Where one turn sends some rows of the set: a few examples, then the rows asked:
piv: |  -7.5 | -19.1 |   2.0 |  -9.1 | -13.1 |   0.3 |   6.4 |  31.2 | -25.9 |   5.9 | -10.1 |   1.4 | -24.1 |  -0.6 |   2.9 | -24.4 |   8.7 |   3.6 |  38.0 | -22.1 |   6.7 |  17.0 |  -2.4 |   2.4 |  20.2 |  45.9 | -36.0 |  30.6 | -23.2 | -27.6 |  -1.0 |   8.4 |  17.2 |   8.9 |   6.3 |
dirur: |   8.0 |  13.9 |  29.5 |  13.5 | -25.3 |  10.5 |  -0.6 |  21.6 |  -4.0 |  -6.8 |  26.2 |  30.0 |   1.9 | -32.5 |  -1.4 |   8.7 |  -5.3 |  11.3 |  -8.0 | -21.7 |  14.8 |  -8.9 | -15.5 |  13.4 |  22.8 |  -9.6 |   3.5 | -31.6 |  49.4 |  -7.5 |   4.3 |  -7.9 |  -1.1 |  13.4 |  -4.2 |
fen: |  21.8 | -18.3 |  14.1 |  -5.5 | -44.1 |   7.6 |  -2.1 |   2.6 |   2.0 | -21.0 |  30.4 |  22.0 |   2.7 |  -3.3 |  -9.7 |  19.9 | -20.6 |  19.5 |  -5.9 | -44.0 |   0.7 |   2.8 |   2.6 |   2.4 |  27.2 |   2.5 | -14.8 | -12.0 |  12.1 |   1.2 |  40.8 | -20.3 |  -9.8 |  35.0 |  -3.1 |
bal: |   5.1 | -25.0 |  -0.7 | -32.1 |  -0.6 |  -1.7 |  17.7 |   8.0 | -10.5 | -22.3 |   9.8 |  15.1 |   1.9 |  -0.5 |  21.4 |  -2.5 |  -5.6 |  11.0 |  -5.2 | -29.4 |   4.0 |  45.9 |   0.6 |  38.7 |  15.1 |  -3.2 |  -3.8 | -21.7 |  26.7 |  -6.1 |  37.6 | -13.1 |   9.3 |  14.7 | -19.0 |
veti: |  14.6 |  -6.8 |   2.1 |   5.0 | -19.2 |  -2.9 |  -3.8 |  13.4 |  31.1 | -19.6 |  33.8 |   7.9 |  -1.4 |  -3.9 |  -0.7 |  33.3 |   0.8 |   8.7 |  -4.9 | -22.5 |  16.8 |   4.7 |  11.4 |  -0.5 |  40.4 |  -4.0 |  -9.7 |   3.6 |  20.0 | -15.5 |  56.8 | -17.6 |   2.7 |  26.9 |  -1.0 |
mor: | -15.6 |  14.9 |  -6.3 |  11.4 | -10.6 |  -2.3 |  -0.8 |   9.2 |   4.1 |  10.8 |  11.1 | -18.6 | -45.4 |  13.5 |   8.3 |  13.2 |  10.4 | -23.8 |  11.4 | -22.5 |  23.3 |  27.2 |  22.6 | -36.7 |   0.5 |   0.3 |  -4.2 |  17.3 |  -5.3 | -20.7 | -10.7 |   7.1 |  40.3 |  11.8 | -22.8 |
deg: |   2.4 |   4.4 | -17.6 |  -3.7 | -14.9 |  -2.5 |  16.9 |  35.3 | -18.0 |  17.4 |   9.6 | -16.4 | -29.7 |  17.9 |  -0.3 |   7.0 |  25.2 | -23.5 |  22.1 | -30.2 |   8.3 |  35.2 |   8.7 | -13.9 |  -5.3 |   3.9 | -18.3 |  29.1 |   8.2 | -34.6 |  11.0 |   4.4 |  32.4 |   5.0 | -22.5 |
Gigis: |  -0.6 |  -8.0 |   2.4 |  -6.1 | -37.9 | -18.3 |  -1.4 |  30.7 | -27.8 |   1.1 | -20.4 |  12.1 | -24.9 |  26.3 |   8.7 | -23.1 |  27.4 |  -3.8 |  26.3 | -19.0 |  -4.3 |   7.2 |  -3.3 |  -4.5 |   6.7 |  36.8 | -17.9 |   8.7 |   5.8 | -39.5 | -21.4 |  -9.3 |  22.1 | -10.7 | -22.5 |
luga: | -10.8 |   5.9 | -22.5 |  19.8 | -23.6 |  -7.2 |   6.7 |  29.6 |  -7.0 |  16.0 |  -8.5 |  11.2 | -27.7 |  -8.2 |   0.9 |  -3.2 |   7.4 |   2.3 |  39.9 | -18.1 |  17.4 |  -0.2 |  -9.4 | -34.4 |  25.4 |  31.6 |   3.0 |  11.5 | -22.4 | -19.5 |  13.4 |  24.5 |  25.8 |  -0.6 |  -3.8 |
lilim: | -26.4 |  -2.9 |  17.5 |  -5.5 | -14.4 |   1.3 |   3.4 |  22.5 | -16.4 |   9.8 |  -9.5 |  -8.3 | -44.3 |  21.9 |  10.2 |  -6.1 |  11.4 | -34.4 |  10.4 | -32.1 |  14.2 |  32.8 |  14.4 |  -6.2 |   7.6 |   4.1 | -27.0 |  24.1 |   4.8 | -29.6 | -14.9 |  -2.7 |  24.7 |  16.5 | -41.4 |
Seku: | -19.0 |   6.2 |  10.0 |   5.6 | -28.4 |  -1.2 |  -6.3 |  -8.5 |  -6.1 |  -0.8 |   1.3 |   5.1 | -49.0 |  18.9 |   1.5 | -26.1 |  15.9 |   1.9 |  29.7 | -30.1 |  11.4 |   6.5 |   1.4 | -36.1 |  21.0 |  24.9 | -10.7 |   9.4 | -32.9 |   5.8 | -14.4 |  -7.9 |  31.3 |   9.5 | -28.5 |
baki: | -41.4 |  -7.5 |   3.4 |  18.4 |  -4.6 |   2.2 |   6.7 |   3.6 | -16.8 |   3.8 | -13.4 |   6.6 | -40.8 |  11.6 |  -6.3 | -16.5 |  -8.1 |   4.3 |  15.4 |   1.1 |  13.2 |   4.9 |   4.8 |  -8.6 |  21.1 |  44.2 |  -3.9 |   2.1 | -17.0 | -22.8 | -22.0 |   7.3 |  25.3 |  -2.6 | -13.4 |
rop: |  32.3 |  26.0 |  13.6 |  10.1 | -29.6 |  18.5 |   5.0 |   4.6 |   6.1 | -27.4 |  22.4 |  25.0 |   1.7 |   1.5 |  18.5 |  20.8 | -15.0 |  12.3 |  -3.6 | -30.6 |  15.0 | -16.9 |  15.7 |   2.7 |  45.1 |  15.0 | -11.0 | -25.6 |  19.1 |  -1.4 |  18.9 | -15.4 |  -9.5 |  37.0 | -16.2 |
tosa: |  -5.7 |  -0.3 |   8.5 | -11.9 |  -6.3 |  19.3 |  16.6 | -10.0 | -15.2 | -15.9 |  33.3 |  26.8 |   3.6 |  -7.7 |   4.9 |   5.2 | -14.5 |  25.8 |  -1.9 | -44.7 |  10.1 |  42.2 | -10.8 |  36.8 |  26.5 |   9.8 |   8.3 | -28.5 |  25.9 |   4.2 |  13.6 |  -9.7 |   3.3 |  25.9 |  -2.9 |
Fosi: | -18.2 |  11.7 |  38.9 |   9.4 |  -2.1 |  20.6 |   1.4 |  11.0 |  13.4 | -19.7 |  16.4 |  22.0 | -11.3 | -35.3 |   0.7 |  -9.2 |   7.4 |  -0.3 | -16.9 | -15.7 |  18.1 |   2.5 |  -3.3 |  10.8 |  19.3 | -21.2 |  -2.7 | -19.9 |  29.6 |   4.8 |  18.7 |  -8.7 |  10.2 |  10.9 | -28.0 |
piro: |  -1.4 |  26.9 | -18.1 |   5.0 | -10.5 |  -7.1 |   9.2 |   9.3 |  -2.8 |  15.2 |  18.3 |  -3.5 | -29.5 |  10.9 |   4.8 |   2.9 |  38.0 |   4.2 |  45.1 | -23.6 |   8.7 |  23.2 |  -6.7 | -11.4 |  17.8 |  46.0 |  -3.0 |  21.7 |  -3.1 | -26.0 |  -5.8 |  -5.5 |  33.0 |  -4.6 |   7.7 |
Tudo: |  34.6 |  15.6 |  -0.1 | -14.1 | -10.2 |  24.4 |  22.5 |  -2.1 | -16.6 | -31.9 |  29.2 |  21.4 |  23.9 |   7.2 |  17.9 |  10.5 |  -8.8 |  18.8 |  -1.4 | -39.4 |  12.2 |  15.9 |   4.1 |  11.3 |  14.5 |  24.5 | -14.0 | -33.5 |  15.0 |   5.7 |  25.2 |  -7.4 |  -0.4 |  24.2 | -12.0 |
num: |   6.4 |  35.2 |  22.3 |   5.8 | -13.2 |  31.8 |  25.6 |  13.9 | -21.0 | -32.9 |  18.5 |  25.5 |  10.8 |  -9.6 |   6.4 |  -7.5 |   3.3 |  13.9 | -11.1 | -28.9 |   9.3 |  -1.1 |  -7.3 |  19.7 |  31.0 |  15.3 |  -7.6 | -23.0 |  37.1 |  -1.4 |   6.6 | -11.9 | -10.8 |  25.5 | -26.6 |

lilim goes to deg
baki goes to piv
bal goes to veti
Where do these go?
piro goes to Seku
num goes to Tudo
dirur goes to tosa

